Rows are one point carried round by a steady rotation, each followed by how many ticks it has turned.
The counts run from 0 to 569.
[127 102 123 170 146 131  74 132 123  68 167 101 153 171 133 118 147 141
  99 171 140  77 134 135 129 141 119  99 157 137 101 123 112  97 118 149
 123 143 147  92 143 157  95 167 150 138 120 121 163] -> 230
[146 103 116 135 171 169 105 153 146  84 155 100 143 174  87 165 175 145
 120 160 127 104 141 165 138 145 122 109 120 138  98 122 125 111 112 185
 130 126 128 128 148 138  76 159 164 148 109 130 119] -> 325
[137 124 119 167 140 145  91 150 112  61 167 113 141 172 109 127 165 145
  92 152 140 104 124 127 171 138 109 107 164 140 108 146 129 105 142 144
 132 118 161  80 144 172  87 159 133 133 147 117 164] -> 551
[152 105 108 166 155 142 103 137 160  76 152 112 138 190 108 156 134 133
  89 173 122 107 130 171 140 143 124 120 119 126 105 118 132 104 102 179
 166 131 149 115 111 152 114 157 189 130 110 154 123] -> 468
[124 116 121 185 176 160 110 148 123  57 155 100 149 159 102 153 166 154
 120 156 101  90 132 163 132 146 132 104 133 157 115 163 115 113 124 135
 152 133 122 122 146 125 101 142 147 157  92  93 149] -> 492
[154 146 125 136 139 156 129 149 138  80 167 116 138 195  90 150 175 143
  98 144 133 122 136 157 159 137 127 108 146 113 100 149 150 145 138 169
 130 112 148  95 113 178  93 172 157 138 132 158 155] -> 137
[164 142 143 174 146 162 106 133 116 101 160  68 133 139 109 137 176 150
  86 162 113 129 130 163 131 151 124 115 110 123  93 141 122 134 126 162
 155 118 115  85 145 130  96 153 155 125  65 125 157] -> 26
[123 135 122 165 166 158 149 143 136  78 163 105 148 181 114 159 177 158
 109 134 117 114 124 184 120 152 154 101 117 129 110 177 127 147 109 132
 146 138 117 116 103 144 106 159 163 140  77 115 151] -> 351
[116 131 128 163 160 155 125 144 124  81 178  80 155 154 129 137 175 169
 100 127 127 115 119 167 118 155 140 103 116 140 106 165 107 131 116 127
 146 144 125  87 122 140 104 167 149 129  71  97 165] -> 212
[144 111 121 154 155 145  92 142 150  74 168  91 143 171 103 156 136 145
  95 169 115 104 131 164 146 145 122 120 123 137 101 118 119 106 117 189
 171 131 153 111 134 150 132 158 185 130 110 153 137] -> 466
[134 115 127 149 166 147 110 154 129  77 179  89 146 137 106 146 195 171
 117 120 131 121 112 169 143 132 104 108 124 144  96 133 109  98 120 177
 132 129 140  83 134 141  95 173 146 139  98 123 147] -> 318
[117 117 109 174 158 165 103 154 124  65 168  88 156 182 142 133 127 154
  74 150 134 108 121 136 153 168 136 114 138 148 123 159 112 117 120 117
 159 137 154 101 146 150 116 150 157 118 113  92 143] -> 523
[138 128 104 198 167 160 123 163 130  66 148 111 129 198 147 137 133 141
  78 162 104 134 131 154 152 163 146  85 154 122 116 160 137 140  93 115
 138 118 142 110 114 147 126 156 151 144 116 120 137] -> 254
[115 124 137 152 168 159  95 150 121  65 170  89 155 164 115 143 164 159
 118 155 105  78 145 151 127 151 138  83 152 148 101 146 112 137 123 150
 122 131 124 114 157 142 105 162 149 159 102 112 168] -> 84
[132  93 107 189 162 134  98 141 138  58 150 127 143 189 119 136 159 134
 121 176 117  81 139 159 121 132 125  84 155 133 104 132 129  99  94 148
 113 136 132 118 116 148  90 162 149 163 116 123 146] -> 363
[147 140 129 189 149 137 104 149 117  84 163  91 130 163 152 115 159 147
  84 151 108 135 131 152 133 146 133  79 157 109  89 140 127 142  97 139
 117 123 138  71 115 154 124 176 140 143  98 145 169] -> 262
[140 137 131 194 152 139  97 153 112  81 163  85 132 150 155 115 156 153
  82 152 107 130 127 148 136 149 127  83 154 117  97 138 118 136 101 137
 122 124 137  72 129 147 119 174 137 142  98 133 168] -> 261
[153 130 114 134 154 175 115 159 129  74 161 105 137 183  81 160 175 147
 100 148 141 121 134 145 175 142 114 122 135 135 107 144 136 119 142 174
 139 106 148 107 149 157  68 152 149 133 139 126 133] -> 4
[118 125 119 162 169 155 141 150 134  73 160 108 148 185 128 146 179 157
 117 133 117 111 132 174 115 149 149  82 138 125 102 164 129 146  95 132
 113 140 116 112 104 145  98 171 151 155  89 114 151] -> 79
[123 100 128 167 152 126  78 132 128  71 173  91 156 156 135 122 163 150
 111 158 134  83 130 149 113 139 119  96 142 137  93 119 105  99 107 157
 119 147 136  84 135 150  96 172 148 142  97 121 165] -> 503
[170 119 111 186 160 154 117 146 140  98 146  90 123 168 136 142 156 141
  76 159 119 162 123 175 135 153 126 107 110 107  97 127 131 125  83 159
 145 123 133  94 108 137 108 162 168 124  81 144 119] -> 20
[165 148 143 175 145 167 105 132 118 101 162  72 129 141 106 142 167 148
  85 162 107 132 132 165 138 156 132 115 112 120  94 142 126 142 128 165
 164 114 120  90 139 136 105 151 159 128  74 135 160] -> 163
[162  89 101 181 154 148  89 128 141  81 144 103 136 183 109 140 150 126
  94 184 142 106 129 157 139 143 113 128 116 129 106 115 128  86 109 163
 156 131 136 112 131 140  71 146 169 127 105 119 115] -> 471
[142 115 107 192 150 137 133 122 137  80 154 107 141 187 137 135 151 138
  81 155 148 121 115 169 117 152 138 118 115 120 114 159 130 110 104 120
 158 144 137  91  89 150  96 157 165 114  82 112 137] -> 205
[163 131 127 207 149 151 104 132 110  71 151 105 126 149  90 140 179 144
  98 167 114 117 121 158 154 134 110 119 134 139 106 157 133 101 147 147
 169 109 131  84 132 138  88 136 141 136 102 110 157] -> 307
[147 120 111 188 158 129 134 143 141  63 159 131 130 170 102 154 183 151
 112 135 121 124 106 182 145 124 115 109 131 133 108 156 132  93 117 157
 152 129 146  88  88 154 110 164 155 143 111 135 141] -> 176
[143 114 120 150 150 155 105 128 154  84 163  88 149 186 108 159 130 140
  88 173 122  97 137 170 129 158 139 122 114 127 105 130 124 125 114 174
 167 138 140 119 127 154 122 157 197 123  91 148 140] -> 194
[130  93 125 173 157 130  83 137 126  72 164  98 150 161 131 124 170 145
 117 162 132  80 133 149 114 136 115  94 146 140  93 119 110  93 106 155
 115 146 134  94 137 141  85 169 143 150 100 116 158] -> 502
[153 130 133 195 150 149 106 133 113  67 156 106 129 144  82 144 184 150
 105 158 114 109 122 161 155 132 115 122 129 147 106 163 127  98 151 154
 170 114 132  88 135 137  92 140 145 139 102 111 160] -> 171
[115 118 125 189 169 136 106 143 135  56 171 106 148 154 121 146 149 157
 113 151  95  90 125 173 128 140 133  95 140 149 109 153 110 107 115 145
 159 139 140 107 121 135 142 161 161 153  92 119 160] -> 495
[136 110 113 147 138 133 112 130 143  87 163 112 154 201 134 127 160 135
  99 155 156  97 135 156 111 142 134 101 139 108  98 128 133 124  99 151
 107 148 144  95  99 175  82 180 164 135 107 139 154] -> 371
